Families of rows that turns and mirrors carry onto each other, the same ones carrying the whole set onto itself: the rest of each named row's family, in list order:
4 families of 4 rows:
q_90: [ 49  -7  25  16  -9  23  10   3 -28  24  13  49 -26  -5 -25  22 -35 -11
  -8 -10 -10  34  -2  -6   4  17  33 -22  19  -3]
q_111: [ 20   5  15  -3  -3   4   9   1 -19  26 -33  21   0  14  -5  10 -36 -45
 -41  15 -29   8  -4 -24   0  33   6   3 -16  -4]
q_455: [  8   4  28  13  -6  16  15 -22 -36  21  -7   8  14  -6 -30  25 -26 -27
   2 -43 -23   1   2   8  21   3  21   6  20 -15]
q_66: [ 13   2  28  10  -6   3   5 -16 -35  18   5  14  22 -10 -34  12 -28 -33
   3 -43 -28  -2   1  -2  22   1  20  14  17  -7]
q_889: [ 10  -1  14   9 -23  -2   5 -27 -29   4 -17  16 -19 -29  -1   9 -15 -22
 -15  23  10  17  20   0 -18  30   2  -9  15  -4]
q_209: [ 22   5   8   0   3   3  12  -2 -25  24 -22  15  10  14 -13   9 -42 -30
 -37   6 -24  -8  20 -26  -6  37   4   4 -18  -4]
q_456: [ 49  -4  25  17  -5  29  14 -11 -31  23  25  55  -9  -1 -21  28 -37  -8
 -10  -9 -12  24   0 -10  -6   6  15 -22  19   2]
q_196: [ 44  -1  24  18   2  31  20 -13 -26  25  19  49 -25  -4 -15  28 -32 -18
  -4 -10  -4  33   2  -3   3  11  18 -21  21 -10]
q_363: [ 21   4  11  10 -24   4  12 -22 -29   2 -10  14 -17 -22   6  16  -9 -17
 -28  24   2   8  25  14 -18  26  -4   4  21  -8]
q_861: [ 17   5  19  11 -28   2   3 -26 -24   3 -17  17 -10 -22   6  16 -15 -21
 -11  20   5   3  29   6 -18  25  -7  -5  21 -14]
q_41: [ 14  -1  37   7  -2  17   1 -16 -27  18  -4  13   4  -5 -15  12 -35 -34
  -3 -41 -22  -4  -3   4  30   0  29  11  16  -2]
q_684: [ 33   8   9   3   3  -2   7  11 -21  23 -30  17  12   2   2  10 -38 -33
 -35   6 -28   2   4 -24   4  31  -1  13 -18  -5]
q_899: [ 38  -9  34   9 -16  20  13  -1 -32  15  20  43 -32   1 -27  23 -37 -17
  -6 -11 -13  35   2  -8  -2   8  21 -21  23  -4]
q_259: [ 29  11   9   3   4   8  16   0 -26  25 -21  16   8  17  -4  13 -40 -39
 -35   8 -25   1  16 -31  -4  28 -11   3 -12  -7]
q_161: [ 20  -8  18   1 -31   3  -4 -17 -28   1 -22  13 -14 -31  -2   4 -16 -15
 -17  18  12  16  19   0 -10  30  -2   7  18  -1]
q_995: [ 10  -6  29   6  -1  13   5 -17 -33  19   0  13   4 -16 -27  13 -23 -28
  -5 -39 -25   4  -7   5  26   4  29  15  15  -1]

Same family as q_209: q_363, q_41, q_899
Same family as q_161: q_111, q_455, q_456
Same family as q_259: q_90, q_861, q_995

Families of rows that turns and mirrors carry onto each other, the same ones carrying the whole set onto itself: the rest of each named row's family, in list order:
4 families of 8 rows:
q_518: [ 18   9  -1  10  10 -11 -16   0   1   6  -8 -11 -28]
q_29: [ -5  16  -3 -19  -8   7  17  -3 -22  13  -2  -2  18]
q_412: [ 9 -7 14 -4  8 -3 15  8 13 32 -9 -2  1]
q_544: [  9 -10 -36   7 -10  -7  19  16 -18  22  -4   1   4]
q_825: [ -3  18  -3  11  -2  -2 -16  -6  25   6  -4  -9 -11]
q_477: [-15 -13 -20  -4  -1  -5  -8 -25  13 -17  -7  11 -12]
q_54: [-19  -1  -5 -12  -9  12   5 -10  21  12  -4  15  11]
q_365: [  4  14  -5   1 -16 -19  12   0 -24  12   6 -23 -13]
q_806: [ -3  18 -11   7  16  -9  21   8   4  13  -8  20  -7]
q_917: [ -2  -5  15 -22   3 -18  18 -21   3  -6  -6 -10  -4]
q_497: [  2  -6  10  -8   6   7 -19   2   5 -24   4 -11  -6]
q_494: [  4 -16 -12  12   2   7 -18   2  21  22 -11   7 -11]
q_442: [ -4 -29 -33   5   5   3  10   1 -13  13 -15  17   6]
q_760: [  2  -6  13 -14 -12   5 -18 -14  15  10  -2 -17  -2]
q_887: [-12  12 -37  13 -17  -7   5   1 -13   6   4   6 -13]
q_107: [  0  -6 -16 -20 -26  -7  17  -8 -20   6   4 -19  14]
q_389: [-13 -17 -18  -3 -12 -21  36  -7 -15   6  -1  -1  -2]
q_715: [-13 -20 -10   8   7 -10   8 -11  32   2 -13   6  -3]
q_582: [-14   1   3 -12  11   9  13   8   6 -20   3  13   8]
q_765: [11 -7 18 -4 21 -2 10 19  1 -7 -1 -6 -4]
q_146: [  1 -12 -11   9  18   8 -10  17   9 -15  -3  13  -9]
q_496: [  1 -18  12   0   6 -18   8 -12  25   6 -12 -16  -5]
q_621: [ -1 -26 -24   7 -17 -18  -3 -15 -14  -3  -1 -18 -21]
q_482: [ 14   5  -3   4  11 -10  -7  -4 -31   2  21 -17   6]
q_434: [  0 -17  -7  -4  15 -14  20  -7 -25   0  16  -2  20]
q_313: [ 20 -29   0  -6   4  -9   3  -3 -22  16 -14 -20  -3]
q_166: [ 22 -13 -25   6 -13 -11   0  11 -21  20  -2 -20  -6]
q_156: [ -5 -11 -36  -9 -29   1  -4 -10 -15  -1   4  -9   7]
q_953: [-9 25  4  2  2 -5 12  0 23 11 -3 -2  1]
q_945: [  3 -26 -23  10   9  -7 -15 -14 -22  -9  16  -4   4]
q_317: [ -1   7 -23  -2 -15  13 -28 -11 -18   3  -2  -7  -2]
q_660: [ -6   5 -27  11  13  -1   2   0 -23   0  19  13  14]

Same family as q_806: q_518, q_29, q_477, q_917, q_442, q_313, q_317
Same family as q_365: q_412, q_54, q_494, q_760, q_887, q_389, q_621

Families of rows that turns and mirrors carry onto each other, the same ones carrying the whole set onto itself: the rest of each named row's family, in list order:
4 families of 4 rows:
q_450: [-15   4  -7   8  11 -23 -20  47 -19  19 -29  18 -29 -28   6   8  15   3
 -31  -5  -1  11]
q_84: [ -4  13 -18 -16  11 -32  -2  -4   0  14   0 -23 -19 -33   4   5   5   3
  -4 -18 -28  22]
q_981: [ -7  10  -7 -15  24 -21  -9   1  -1  14   9 -17 -23 -30  -5  12   4   2
  -8 -20 -24  18]
q_271: [  7  -2 -18  -8 -37 -20  -8  18 -41  12   8   2 -14   9  -8   8   7  15
   3 -21   2  30]
q_530: [  9  34 -21   0 -20 -40 -27  15  -9  -3 -22  20   6   1  21   8   3 -22
   1 -20 -10  28]
q_911: [  7  -7 -14   1 -24 -20 -10  22 -42  16   8   3  -9  15 -19  11  14  17
  -6 -26   1  19]
q_329: [  7   3 -15  -8  15 -32 -12  -5   7  18   4 -20 -15 -36   1   2   8   4
  -7 -21 -17  29]
q_795: [ -2  37 -20  -1  -7 -34 -28  18   4   6 -20  14   5  11  21  15  -4 -20
   1 -23 -13  25]
q_588: [  5  36 -21  -9  -7 -37 -30  20   1   4 -19  25  -2   2  20   9  12 -26
  -1 -21 -22  26]
q_681: [ 10  -6 -24   0 -25 -17   4  16 -38  23   5   9 -16  18  -7  10   9  13
  -9 -28   2  16]
q_718: [ -5   0 -12   8   4 -21 -26  53 -28  14 -40   8 -31 -24   8   5  12   8
 -15   3  -8  22]
q_63: [  7  -8 -12  -5 -31 -27   4  21 -41  20   8   0 -22   9 -12  10   2  16
  -7 -21  -1  17]
q_615: [  4  12  -9  -6  15 -31 -10  -1   1   7  10 -26 -21 -26  -4   2   1   0
  -2 -22 -22  22]
q_159: [ -5   3 -12   9  -5 -17 -26  55 -19  21 -33  20 -23 -23   6  10  16   8
 -29  -1  -4  21]
q_856: [ -9 -11  -8   8   0 -25 -19  50 -25  15 -32  22 -28 -27   9   2  21   2
 -19  -3  -6  21]
q_878: [  1  36 -10 -10  -3 -46 -26  18  -4   2 -22  22  -1  15  10  15   4 -21
   4 -19 -18  27]

Same family as q_450: q_981, q_271, q_530
Same family as q_911: q_84, q_795, q_856

Families of rows that turns and mirrors carry onto each other, the same ones carrying the whole set onto itself: the rest of each named row's family, in list order:
9 families of 3 rows:
q_222: [-32  15  15   2   1  29 -11  -3   5  12   6   3  19 -11  -1 -19 -26  -6
   9   4  12   1  18]
q_481: [ -5 -19  -6   5  13 -14   5   1 -16  11   1  -7   8   0 -20  10   8 -16
  24   6 -13  11 -19]
q_50: [-25  13  11 -11  -7   9  13  20  18  -1   2  -2  24 -11   9 -37  -6   5
  14 -10   9   8  13]
q_692: [-11   5  -6  13 -20 -25  17   3  -1  11  -1   6 -22   0  19  -7   2  14
 -14   7  22  -3   9]
q_261: [-15 -12 -18  14   3  29  -3   2  24   4  -2   0  16 -14  -6  12  -4  -8
 -12 -11  -2   4  15]
q_924: [ -7  -5   0 -25   5 -14  -2   0 -25  -3   1  -6 -11   3  -3  22  -2  -3
  26  -9 -11   0 -14]
q_523: [  2   5 -19  -5 -14 -15   5   7  -5   0   0   3   6   2  -3   4  -2 -12
  45  -4  -5  21 -17]
q_782: [ 17  29   7  27   9   2   7  11  -2   2 -16   9 -11   1  -5   3  -7  -6
 -20 -18   3  12   9]
q_275: [-10   8  -9  -4  -4  26 -19 -11  15   8  16 -23  23   3   0   5  -7  -1
 -18  -5  -5 -12  12]
q_744: [  3  32  16   4 -18   1  15  -7 -19   6   0  -1 -21   7  11  12   8   7
  -5  -8  -2  -2  20]
q_69: [-15  -8   2  -1  25  -8   5   2   1   5 -23   3  -4   3 -22  12   0 -20
   2  -9  -7  15 -23]
q_712: [-13  -3  -6 -24 -15  20  -5  -7  15 -10   7 -11  13   2   1  15   5   7
  -6  -3  -9 -20  18]
q_248: [ -7  -4   3 -16 -10 -16   0  38  -8   7  -5  11   9  11  -5  -8  -4   7
  28   0  -4  14  -8]
q_469: [ -5   5  16   2  -5 -25  21  -6  -3  -6  -1  -3   0   2  15 -45  -9 -18
  -1 -17   8   6  15]
q_80: [ -2  19   8  17  16 -14   0 -28 -15  -4 -10  16   0  -4   5 -30 -17  -1
   4  -5  19  -2  18]
q_884: [-10  -7  18   6  20 -35  -6  17 -11   8   1  -1   5 -15 -18  -9  -6 -24
   6 -12   7 -14  -4]
q_163: [  5  43   5  17   5  -8   6 -15 -16  17  -2   0 -12   5   7   0  12  16
 -10  -8   2   5   8]
q_906: [ -4  32 -10  15 -22  -5  30 -22   7   7  -2   3 -20  -2  14  -4   1  -1
   1  -1  10   8  -4]
q_424: [  3   2 -13  -1  -3  31  -8   7  18   1  15 -16  28  -2  -8   2 -13  -2
 -18   1  -3 -16   0]
q_552: [ -2  16  23  18   8  -9  14   2  -9  15   0  19   8 -19  -4 -20   2  -4
 -16 -17   6 -10  23]
q_783: [-24  -2  12   8   9 -21 -20  -3   5  -4 -11  -6   6   5 -17  -7  -5 -22
  27  18  18  -5   4]
q_577: [ -4  10 -12 -18 -26  18   4 -11  28  -7   4 -12  15   9   0  -8 -17 -17
   0  -5  -9  -3  -7]
q_627: [ -9  -7  -3  -6  16 -18 -16  -5 -19  13  -2 -12  11   8 -17   9   9  -7
  26  -4 -16  13 -10]
q_649: [ 12  36   8  19   4  -4  25 -12  -8  12  -7   4 -10   4  -5  -5  10   7
 -18   0   4   0  -1]
q_520: [-28   2  15  -5  13   6  -4  18  19  13   5   2  25 -24 -16  -8  -3  -6
 -11  -7   6 -24   7]
q_787: [-15 -13   2 -26 -17   7   9  -5   9   0   3   0  12  11   4 -22 -24  -3
 -22  -6  -9  -9   2]
q_471: [-28  -4   6  -2   1 -31   3  16  13  -3   4 -21  -2  -9   9 -19  -4 -13
  21   2  20   1  -8]

Same family as q_692: q_248, q_787
Same family as q_783: q_222, q_80
Same family as q_275: q_163, q_627
Same family as q_884: q_552, q_520
Same family as q_924: q_744, q_712

